In the data rows, 50 means zero.
Some points:
(59 53 32 45 53 27 78 43 54 41 53 42 20 63 68 43 66 40 31 69 58 59 33 70 34 37 21 35 28 70 54 92 55
 47 58 00 77 56 51 46 55 96 35 56 49 27 06 70 47 50 52 37 50 63 56 76 09 54 38 48 58 42 36 57)
(42 36 34 58 56 64 42 48 07 64 49 18 55 67 48 62 37 53 38 52 78 48 55 38 27 55 54 52 26 61 37 48 63
 58 81 42 72 68 58 51 99 45 35 35 48 30 54 51 48 66 42 43 50 69 32 22 44 57 63 82 33 47 34 41)
(38 25 48 50 55 46 20 62 89 54 45 44 59 76 84 28 25 50 75 53 54 57 60 47 49 56 29 35 66 47 72 46 97
 53 67 50 47 20 83 69 00 55 43 63 34 47 53 28 62 65 50 15 43 56 39 45 76 20 40 39 61 21 12 54)
(46 43 57 45 86 72 16 55 34 53 81 52 64 57 64 55 83 67 16 38 24 24 36 64 92 37 73 52 67 45 23 46 29
 17 31 51 34 66 36 76 07 60 60 15 57 99 51 39 39 60 68 62 78 64 64 67 62 52 25 67 36 66 60 61)
(43 51 35 66 73 65 29 42 55 11 41 71 37 25 44 66 55 65 46 56 56 55 48 59 50 65 43 32 48 52 64 39 33
 60 24 73 52 71 32 56 70 27 44 76 45 68 21 54 49 48 31 31 60 32 46 17 45 71 64 62 32 58 41 55)
(49 65 25 60 37 43 65 24 51 42 33 85 36 35 46 87 50 43 65 68 42 73 82 49 18 63 29 77 86 57 25 47 31
 57 64 61 74 48 58 36 56 52 69 47 55 64 68 68 73 51 53 31 52 57 38 63 64 50 48 79 30 75 59 41)
(62 75 99 17 96 44 36 46 48 61 95 53 39 51 55 23 58 69 26 17 47 35 39 30 45 39 53 54 60 49 39 46 62
 14 28 62 44 46 51 57 81 64 85 01 43 74 76 49 58 67 74 37 45 28 39 62 36 44 11 42 35 62 58 99)
(52 36 47 65 86 45 36 45 71 61 54 75 50 28 53 59 44 65 68 43 34 37 45 62 45 33 33 58 47 00 73 55 17
 45 15 45 32 60 75 57 99 48 19 80 52 83 68 40 44 46 46 67 47 51 32 54 25 78 68 79 49 56 41 56)
(30 55 60 98 24 32 43 15 59 47 32 30 47 66 58 59 66 46 58 00 29 67 89 37 37 07 56 58 16 75 08 59 44
 65 52 89 65 39 46 25 26 72 60 40 47 37 50 62 88 39 44 68 21 57 61 66 42 77 23 59 32 36 68 23)
(19 26 63 41 16 42 53 31 21 49 62 60 55 36 52 46 50 31 51 31 62 35 42 44 31 38 52 63 46 59 39 63 30
 65 64 41 70 51 56 51 27 68 70 27 72 99 65 52 68 29 54 76 52 05 51 51 62 66 32 45 46 28 27 72)
(24 33 58 51 42 48 76 54 64 51 22 40 40 58 45 36 18 58 40 70 35 40 51 27 59 51 77 32 71 54 50 49 53
 17 84 52 34 36 53 48 54 50 46 70 51 41 47 58 46 29 45 40 33 45 48 32 74 36 58 52 66 64 32 49)
(62 74 70 29 57 99 28 46 36 29 85 44 63 57 72 60 94 52 73 88 60 59 31 69 51 08 91 71 62 24 40 63 28
 50 29 55 20 02 26 27 43 20 40 56 34 06 50 64 50 37 70 62 52 38 64 61 69 62 41 43 61 60 38 49)
(42 68 79 37 59 63 34 39 18 59 36 45 61 57 54 40 86 68 44 41 37 53 58 53 49 72 73 55 70 42 58 45 23
 63 48 75 23 40 33 64 47 66 70 58 36 92 65 59 68 67 64 56 66 35 74 55 30 71 48 47 27 41 42 64)
(62 74 21 55 38 39 58 71 53 58 61 41 75 65 37 30 45 45 56 63 44 68 26 19 32 57 49 65 53 69 69 46 69
 66 65 69 34 63 80 41 45 75 56 47 46 63 15 38 27 55 36 48 45 49 71 43 55 28 71 53 51 70 61 49)
(44 57 69 48 70 99 63 46 28 38 64 69 87 69 41 63 20 51 52 46 57 33 30 27 42 48 59 94 37 49 80 37 18
 57 28 42 42 00 36 62 00 47 41 23 64 00 58 79 29 26 57 71 46 77 83 60 49 55 37 11 48 53 47 73)
(71 26 26 30 67 31 51 19 55 68 44 47 51 30 55 55 72 32 28 44 39 80 74 42 47 36 44 24 37 72 69 75 57
 65 54 42 74 58 09 56 95 69 57 38 59 22 70 47 33 40 14 58 50 62 44 38 65 36 49 36 51 55 42 36)
(36 49 54 51 65 81 83 72 75 60 43 75 54 56 47 68 59 61 44 29 72 56 47 58 66 58 42 58 37 27 57 31 30
 79 62 79 48 62 48 41 99 55 28 43 47 73 26 41 51 42 71 55 82 38 23 54 61 45 28 53 59 28 50 40)
(46 45 35 19 35 51 52 56 57 45 23 66 75 44 21 53 52 26 64 37 41 52 33 35 42 71 46 48 54 62 36 50 68
 36 52 41 39 52 40 40 87 01 58 64 33 50 45 38 21 58 61 35 57 53 57 58 43 45 40 47 33 18 48 25)
(57 45 38 62 29 39 43 46 44 64 59 53 38 46 59 32 15 39 92 64 25 47 41 45 67 70 32 28 26 36 53 48 24
 17 35 65 52 69 34 29 34 44 73 94 23 36 42 37 54 76 89 52 58 62 58 26 42 09 49 40 74 58 41 39)
(61 23 17 57 05 36 65 78 63 52 29 21 35 57 35 47 34 51 71 59 55 46 57 70 83 46 53 55 36 48 76 41 62
 23 46 48 16 45 68 56 29 57 78 46 24 16 64 30 53 60 58 35 61 26 60 40 64 46 43 48 48 55 48 89)
(42 84 44 33 35 43 40 49 49 53 22 57 19 63 28 74 41 53 39 57 44 44 35 59 39 55 41 48 81 34 59 35 50
 70 45 67 71 47 45 58 61 28 61 60 62 32 26 23 35 48 41 59 36 42 24 19 63 54 39 59 74 22 58 40)
(57 54 62 62 34 43 50 79 62 72 32 38 60 40 57 61 00 39 43 89 55 65 62 46 78 30 49 28 56 60 61 77 73
 18 50 45 40 19 62 60 22 62 34 48 43 45 38 28 89 63 57 67 62 30 70 38 45 33 79 50 78 52 61 55)
(65 43 46 55 34 54 47 52 45 30 64 61 40 87 37 36 51 56 48 42 56 68 72 53 58 55 32 66 68 69 63 00 36
 61 47 13 61 55 53 42 77 14 28 62 46 95 67 32 49 26 39 76 37 58 50 49 37 64 79 33 46 65 56 39)
(64 60 34 31 52 17 95 44 24 62 43 54 43 33 40 46 67 47 69 48 50 59 37 62 67 39 44 25 13 66 15 48 72
 56 44 37 59 37 47 62 16 49 22 61 90 38 62 35 33 32 38 33 43 70 18 58 20 21 59 63 22 61 50 58)
(88 75 90 48 75 74 32 58 52 38 82 36 43 33 42 14 71 74 34 54 79 02 36 49 64 24 12 69 73 48 38 63 52
 68 31 17 40 69 16 54 35 56 45 22 49 65 95 98 42 50 76 47 49 79 75 31 83 59 61 53 58 50 64 61)
(45 73 29 60 29 34 65 41 67 50 58 54 87 56 67 28 22 63 48 66 54 70 47 67 32 70 68 35 77 40 49 32 88
 45 59 40 29 70 53 53 51 57 75 39 68 24 44 44 67 42 52 65 46 51 57 41 38 48 61 56 65 53 44 43)
(50 50 42 37 51 53 54 70 49 70 40 37 85 46 36 38 68 50 11 57 73 53 61 43 40 70 40 23 42 34 65 42 47
 47 67 38 72 75 59 18 30 43 63 77 54 44 33 39 57 56 22 38 33 48 47 82 74 70 62 54 42 65 66 27)
(52 55 38 38 57 19 37 56 50 45 23 59 51 51 41 51 74 39 40 19 69 52 72 42 45 49 75 46 64 55 47 48 58
 51 85 45 67 80 60 52 51 18 31 49 52 28 43 74 12 50 40 31 75 39 53 51 30 61 66 55 58 59 56 30)
(41 39 65 71 36 40 41 53 35 20 68 69 39 27 44 55 56 29 68 43 43 13 53 62 84 84 66 45 55 44 57 53 56
 67 28 61 59 42 73 60 99 49 36 66 68 34 27 45 63 62 63 51 43 78 48 67 86 54 66 37 58 55 63 58)
(47 14 65 61 53 42 74 40 60 45 72 30 00 29 50 65 66 24 55 22 46 71 50 48 44 65 72 60 09 60 33 80 60
 55 32 54 81 48 55 53 08 70 54 27 30 48 62 69 54 43 09 50 36 57 22 64 02 61 56 65 63 39 60 18)
(50 43 48 70 47 42 45 69 77 57 35 23 53 42 66 69 23 62 56 92 32 29 46 76 33 61 43 58 38 52 41 46 66
 57 75 50 21 58 54 49 53 35 35 60 70 58 58 56 45 67 33 56 42 31 45 58 55 25 46 00 57 37 86 45)
Along one direction, these points spread out more than along any other. Take the direction at right angles to it along which they spread out most. Then take the direction at right angles to both along which they spread out most. Go by this last direction. How many in every 100 of the points above lie lower along it than each point below? Round to a whole number. More than half of the points above lie lower than the first one.
(88 75 90 48 75 74 32 58 52 38 82 36 43 33 42 14 71 74 34 54 79 02 36 49 64 24 12 69 73 48 38 63 52
 68 31 17 40 69 16 54 35 56 45 22 49 65 95 98 42 50 76 47 49 79 75 31 83 59 61 53 58 50 64 61) >> 55
(62 74 21 55 38 39 58 71 53 58 61 41 75 65 37 30 45 45 56 63 44 68 26 19 32 57 49 65 53 69 69 46 69
 66 65 69 34 63 80 41 45 75 56 47 46 63 15 38 27 55 36 48 45 49 71 43 55 28 71 53 51 70 61 49) >> 42
(36 49 54 51 65 81 83 72 75 60 43 75 54 56 47 68 59 61 44 29 72 56 47 58 66 58 42 58 37 27 57 31 30
 79 62 79 48 62 48 41 99 55 28 43 47 73 26 41 51 42 71 55 82 38 23 54 61 45 28 53 59 28 50 40) >> 6
(62 74 70 29 57 99 28 46 36 29 85 44 63 57 72 60 94 52 73 88 60 59 31 69 51 08 91 71 62 24 40 63 28
 50 29 55 20 02 26 27 43 20 40 56 34 06 50 64 50 37 70 62 52 38 64 61 69 62 41 43 61 60 38 49) >> 58
(42 36 34 58 56 64 42 48 07 64 49 18 55 67 48 62 37 53 38 52 78 48 55 38 27 55 54 52 26 61 37 48 63
 58 81 42 72 68 58 51 99 45 35 35 48 30 54 51 48 66 42 43 50 69 32 22 44 57 63 82 33 47 34 41) >> 26
(43 51 35 66 73 65 29 42 55 11 41 71 37 25 44 66 55 65 46 56 56 55 48 59 50 65 43 32 48 52 64 39 33
 60 24 73 52 71 32 56 70 27 44 76 45 68 21 54 49 48 31 31 60 32 46 17 45 71 64 62 32 58 41 55) >> 3
(65 43 46 55 34 54 47 52 45 30 64 61 40 87 37 36 51 56 48 42 56 68 72 53 58 55 32 66 68 69 63 00 36
 61 47 13 61 55 53 42 77 14 28 62 46 95 67 32 49 26 39 76 37 58 50 49 37 64 79 33 46 65 56 39) >> 10
(57 45 38 62 29 39 43 46 44 64 59 53 38 46 59 32 15 39 92 64 25 47 41 45 67 70 32 28 26 36 53 48 24
 17 35 65 52 69 34 29 34 44 73 94 23 36 42 37 54 76 89 52 58 62 58 26 42 09 49 40 74 58 41 39) >> 45
(71 26 26 30 67 31 51 19 55 68 44 47 51 30 55 55 72 32 28 44 39 80 74 42 47 36 44 24 37 72 69 75 57
 65 54 42 74 58 09 56 95 69 57 38 59 22 70 47 33 40 14 58 50 62 44 38 65 36 49 36 51 55 42 36) >> 61
(45 73 29 60 29 34 65 41 67 50 58 54 87 56 67 28 22 63 48 66 54 70 47 67 32 70 68 35 77 40 49 32 88
 45 59 40 29 70 53 53 51 57 75 39 68 24 44 44 67 42 52 65 46 51 57 41 38 48 61 56 65 53 44 43) >> 52
(42 68 79 37 59 63 34 39 18 59 36 45 61 57 54 40 86 68 44 41 37 53 58 53 49 72 73 55 70 42 58 45 23
 63 48 75 23 40 33 64 47 66 70 58 36 92 65 59 68 67 64 56 66 35 74 55 30 71 48 47 27 41 42 64) >> 35
(52 36 47 65 86 45 36 45 71 61 54 75 50 28 53 59 44 65 68 43 34 37 45 62 45 33 33 58 47 00 73 55 17
 45 15 45 32 60 75 57 99 48 19 80 52 83 68 40 44 46 46 67 47 51 32 54 25 78 68 79 49 56 41 56) >> 0
